Each row is where one point has got to under a steady rotation. How many steps took it there?
The counts run from 0 to 256.
[-16  -2   5  -9 -15  -6  17   8   0   0   7  -9 -13 -11 -17   2   8  13
  13  13   5  12   4  -2 -10  -2 -22  -2 -11 -40  -3  23   0   2 -24  -1
   2  -6  10  -4  15  -4 -14   2  -6 -12   6] -> 113
[-10  -3   0   4   3  17   6   0  10   8   3 -20   5  12  17   1   6  10
 -13  15 -14  -1 -10  30  18   8 -21   4   3  -3 -17   0  12 -11 -30   6
   7  17  14  16 -24   5  -2 -18  -3   1   2] -> 65
[ -2 -25   9 -13 -11   5  -1  -5   9 -11  32 -17 -13 -15   7 -13   4  13
   2  -4  -4  -2   4  -1   0   2  11   9   3 -16   3 -10   2   0 -25   0
  -6  -3  -7   1  -9 -15  23 -10 -17 -31  12] -> 215
[ -5  -5  -1  11  -6   8  13 -19 -18   2  -3 -27  -9  27  -7   2   9  25
   5  -3 -13   1  23  25   1   5  -8   7  11 -19  -5 -14   1 -15  -2  -2
   1   8   5  10 -14   5  -6  -6 -12 -10 -14] -> 229
[-14  10   2   0  -2 -21 -20 -31  -9   2  -1  24  -3  13   4   5  -7   0
  23  -4 -12   0 -24   7  -2  12 -12   7   2  -3   6  -9  -2  -2   1  -7
  13 -24 -20  -2 -14   7 -14  -8  10   9 -16] -> 89
[  7   3  10  15   1  -5   7  -3 -18  -6  33 -24   1   9  -5   7  21   1
  15  -4  -3  19   5   8  16   0   8  14   9 -38  -6  17   7   0 -11 -19
  17   3  14  -7   3 -11  10  17  -2   0  -5] -> 116
[  9  -8  -1  -4  -8 -15 -15 -15  -7  16 -11  28  -6   3  -2   3  -1  10
  11  13  -6   5 -13   7  -6  -1  -5  -6   6 -18  22  -9  18  22 -19   0
  -1 -11 -17  -3   2  16  -7 -14  20  11 -23] -> 32
[-19  17 -10  12 -10  -1  14   5   0 -18 -15 -14  -2   1  -5  -2  -4  -2
  20   4 -12   6   0  18   4   4  -8   8   5 -16  -4  -8   4  -4   0  -5
 -15 -14  -5 -24  -8   0 -25  -1 -16   4 -19] -> 237
[ -1   6   0   4  -6   4  -1  -8   5  11 -18   4  -9  10  -2  13  15   9
   7   1   4  -5  -9   8   3  -3 -10 -11  -4 -33  -3   1  -9  31 -13   1
   0  -7   1 -20  22  -5 -19 -27  -3  27   0] -> 176
[-20  -1 -16   0   9   8 -25   1   8   1   5  -2   3  -1 -13  -8  15  -7
  -4  22 -18   2  -5  -4  16   1 -15 -12   6  -9  -1  31  12  10 -17   7
  15  -3 -14  10 -21  10 -10  -5  15 -11  -4] -> 256
[-17  10  -5 -15  -8  -5 -20 -23   5 -12   3   1   7   6  15  -9 -10 -10
   8   6  -6   3 -18   4   7   9   4   3   7   6   1 -10  21  15 -12 -10
 -10 -30 -23 -19 -13  -5  -9  -3  -6 -24  -8] -> 91
[-11   6   9   9 -21  -7  14  -1  17  -1  -7  -8   7  -8  19   8   1 -10
  -1  11   3  10 -15   4  16  -8 -29  -1  -6 -22 -22  -3  10 -15 -35 -15
   8   6  -2   8   5  -6 -13   4   8   1  -4] -> 123
[ -5 -20 -30   5 -13  13  13   6  17  -2  -1 -10   3 -19  14 -10  -9   5
   1  15 -10  11 -19   9  12  11   9   3   9   7  10 -14  13  -2 -27   5
  -8  -1   3   5 -11   2 -11   1   3 -17  -2] -> 138
[-13   6   4  -8  -8  -4   0 -19   0 -19  13  -8  -9   7  -6 -17  -2   4
   9  -1   0  -6   8 -13  10  19  -5   3  -4 -13  -3   6 -10  -5 -10 -15
  15   0 -13 -10 -13 -16  -6 -13  -8 -43  12] -> 158
[  6  -9   4 -10  -5  -3  11  -7  19   2  16 -17 -21 -12  11 -13  11  18
  13  -4  -3  13   2  -3   1  19   4   9  -8 -10  -5  -1  -9  -7 -14   4
 -17   2   5  -1 -16 -20  17 -13  -4 -23  12] -> 216
[-19 -16 -11   5  -3   0  -2 -16  27  -5 -12   1   3 -12  19  -9   1   8
  13   5  -9  17 -15 -17  -1  10  -2  -1  -9 -15  -5 -15   3  17 -22  -8
 -15 -25 -11  -8   6 -19 -14  11  -3 -14  -1] -> 25
[-19   1  -9  16  19 -15   0   8  22  -1   7   2   2  -3  -8  11   8 -29
  20  12  -3  22 -19  -3   1  -2 -22   2  -4 -11  -7  19   6  14 -14  -7
  11 -18  10  -8 -10   5 -14  13   5  -5 -15] -> 190
[-20  10   3 -19 -16  12  -6 -12  -5 -14  12  -7   3  -1  -2 -12  -1  14
 -11   5  -6 -26   5   4   8  -8 -13 -12   2 -28 -10  -3  12  18 -20 -15
   2  -9 -18   7   2  -9  -8 -18 -29  -1   0] -> 168
[  9   7  24 -11  -2 -11 -20 -17   5   9  29  -1   0   2   3   1   2 -16
  13   4  17   4 -16   4 -11  -4   9  -6  -2 -24   6  11  15  10 -13 -17
  16 -12  -4  -6  -1   2   9 -26   3 -17  -7] -> 44
[ -6 -14 -15  17  -7 -10  -2 -20  19   0 -11   4  -8   2  20 -10   8  21
  27   3   0  13 -13 -21   2  19  -2   9  -6 -16  -6  -7  -3  12  -2  -8
 -10 -24   1  -7  -1 -21 -11  20  16   0  -9] -> 26
[ -5 -17   1  -4   5   3   9  11  21  -2  13  12   5 -10  16   6  -9 -25
  15   5  -2   0 -32  14  -2 -13 -19  -4  -5  -9  -1 -19   1  17 -20  -4
   1   1  -8  -6  -1  -6  -6 -10  -1   8   2] -> 133
[  3  -5  -4 -11  -2   9   0   1 -17   3  15 -17   2  -9 -18 -12  10   0
  18  16  -3  12   6   1 -16   5   8   3   7 -26  23   9  14  14  -2  -1
   5  -4   4  10 -10   0 -10   1   5 -40 -18] -> 39
[  7 -10 -18  -6 -21 -14   5  -5   8  13  -2  -6   3 -13  11   4   8 -13
   6   8   2  15 -30  10  -1  -4   6  17   5   0  -1 -17   2   0 -27   4
  -6  -5 -14  17  13   5 -20   4  31  -3  -2] -> 196
[ -3   5 -13 -17 -13   8  -5 -15 -13   7   6   1  12   5  13 -20  19  12
  10   9 -20 -13   2   3   0  18  19   6  -3 -18  -4   2   8   9  -8   6
   1   0 -23  26  -7  -9 -13  -9  12 -23   6] -> 96
[-12  -7 -26  16  -7   8  13  -8  15  -7  21 -34  13  -2   9   6  13  -4
  12   7   6   9  -9   2  12   6  -5  20   3 -10 -21 -11   5   2  -5 -15
  10   1  25  16  -7 -19   0   5  -6  -6 -10] -> 127
[ 20   0 -25   9   3  -4   4  -6   3  15 -21  11   8  -5   5  -7   7  -6
  23  11  -9   8  -7   8   6  22   4   0  -2 -12   6   6   8  29  -8  11
  -7 -12   1 -10 -17 -18 -16 -11  15 -20 -13] -> 30
[  3 -25 -25   5  -1   9  26   3  -1   6  -6 -13  -6  -2  -8   9   1   3
  17   9  16   5 -18  13 -14 -10 -14  15   5  -4   4 -16  -2   7  -7  -1
  -6   2  19   2   8  -9 -14  -6   0  10 -11] -> 129
[  1   3   8  -4   6  -2   3 -13  -7   6  27 -17   2  13   2   0  10   5
  17   3   5  -7 -10   9  -3  -2 -12  11  -4 -22 -18   7   9  -9   4  -3
  19  14  10  27 -10 -10   1 -24   0   5  -6] -> 54
[  2  15  25  15 -21 -14 -11 -22   3  -7  22  -3 -15  -4   7   0  -2  11
 -13 -13  -7  -3   7   8  31  15  -8   3  10 -18  -1  -2   4  -9 -28 -14
   9  -2  -4  -7 -14   0  12 -12 -18   0  -4] -> 224
[  8  14   3  12 -10 -12  12 -10 -13  13   5  -9  -4   7  -6  22   7  -1
   3  12  14  11  -2  20  10  -2 -18  10  17 -21 -11  13  10  -1 -12  -3
  14   7  17   1  -3   6  -9 -12   7  20 -22] -> 120
[  6 -22 -24  10  -6   9  14 -11   3  11 -10  -3   1   7   6  13   3   6
  15   7  17   6 -31  15   2   8  -7  14   9  -7   0 -20   1   2  -2  -7
   9   8  13   0  21   1 -11 -10  14  16 -15] -> 130
[-12   2   3 -20 -12   5  15   3  20  -7   5 -23  -6   4   6   0  -9   1
   9  13  24   6 -21   9  -7   0 -25   6  -8 -15 -11  13  -5 -11 -10  -9
   8   4  15  -4  12 -14  -1 -29  -8  -8   5] -> 56
[  8  19  -8 -18 -20  -3   2  -2   9  -5  -9   3 -20 -10   4 -14   1  21
   8   6  10   5 -12 -10   8  20   3  -1   0 -29   9  30   2  17 -11  -3
   0 -16  -4 -23   4 -22  -7 -19   4  -5   5] -> 103
[ -5   2   9  -2  -4 -18 -21   2  13   1   8  15  -1 -22  -2  -8   9  -6
  15  15  -6  14   2  -8  -4   0  -7  -8  -1 -15   4   8  15  12 -24   3
 -13 -18 -18  15 -23   4  -4   8   3 -15 -15] -> 35
[-19   1 -11  11 -14 -13  21  -3 -12  -6 -16  11   0 -11   4   5  -8   0
  26 -12 -16   2  -8  10  18  14 -13  16   1 -17 -12  -4 -16  12 -14  -9
  -3 -17   5  -9   1 -15 -21  19  -1   6   0] -> 15
[ -9 -21 -30  21  -2   1  -1 -33  -9   6  -9 -18 -11  14 -11   6  16   3
   8  -9  -3   4  -5   0   6  26  13   8  12   3   4 -17  -9  -2   0  -5
   2  -1  -6  -6  -6  -2  -9  -5   6 -15  -6] -> 84
[  8 -24 -10  18   5   6   8 -13   3   7   2   7   7  18  18  13   4  -8
  17   2  -5  -1 -29  15  18   5  -8   6   9 -11   4 -12   2  -4   6 -12
  31  16   5   5   2  -3 -14  -7  11   5 -16] -> 131
[ -9 -11 -12  24  -2  -3  14  -6   3  27  -8  -5   6  -5 -11  12  25   3
  16   3 -10  10   0   4 -10   4 -15  -2 -10 -25   0   4 -10   8 -11   7
  -3   3   7  20  10   2 -28   1  21   4 -14] -> 186
[ -5  -8  11  -6  -8   5   9   1  -9 -24  14  -9 -21  11  -1   0  -7   8
  22  12  10   5 -16   1  24   5 -24   5   9 -21   2  13  -6 -21   7 -11
  23   9   2 -16   0  -2  -2  -5  -7  22  -4] -> 58
[-10  -4  -5  22  -9 -12 -11 -10  19  -2   9   9 -11 -20  10   6  -5   1
  15  10  -2   8 -38   0  22  15 -25   8   7   3   2 -10   1  -6  -5   0
  -1  -4   7   3 -17  -2  -1   0   7  27 -13] -> 135
[ 10  -2   1  -1 -10   6   9   5 -10  -1  23 -20  -5  -3   0   8   2  15
  -1  -1   2  -4 -15  31   3  -4  -5  22  13  -9  -4 -11  -1   1 -17   7
 -14   5  12   8  -4   0   4 -30  -6  37  -8] -> 63
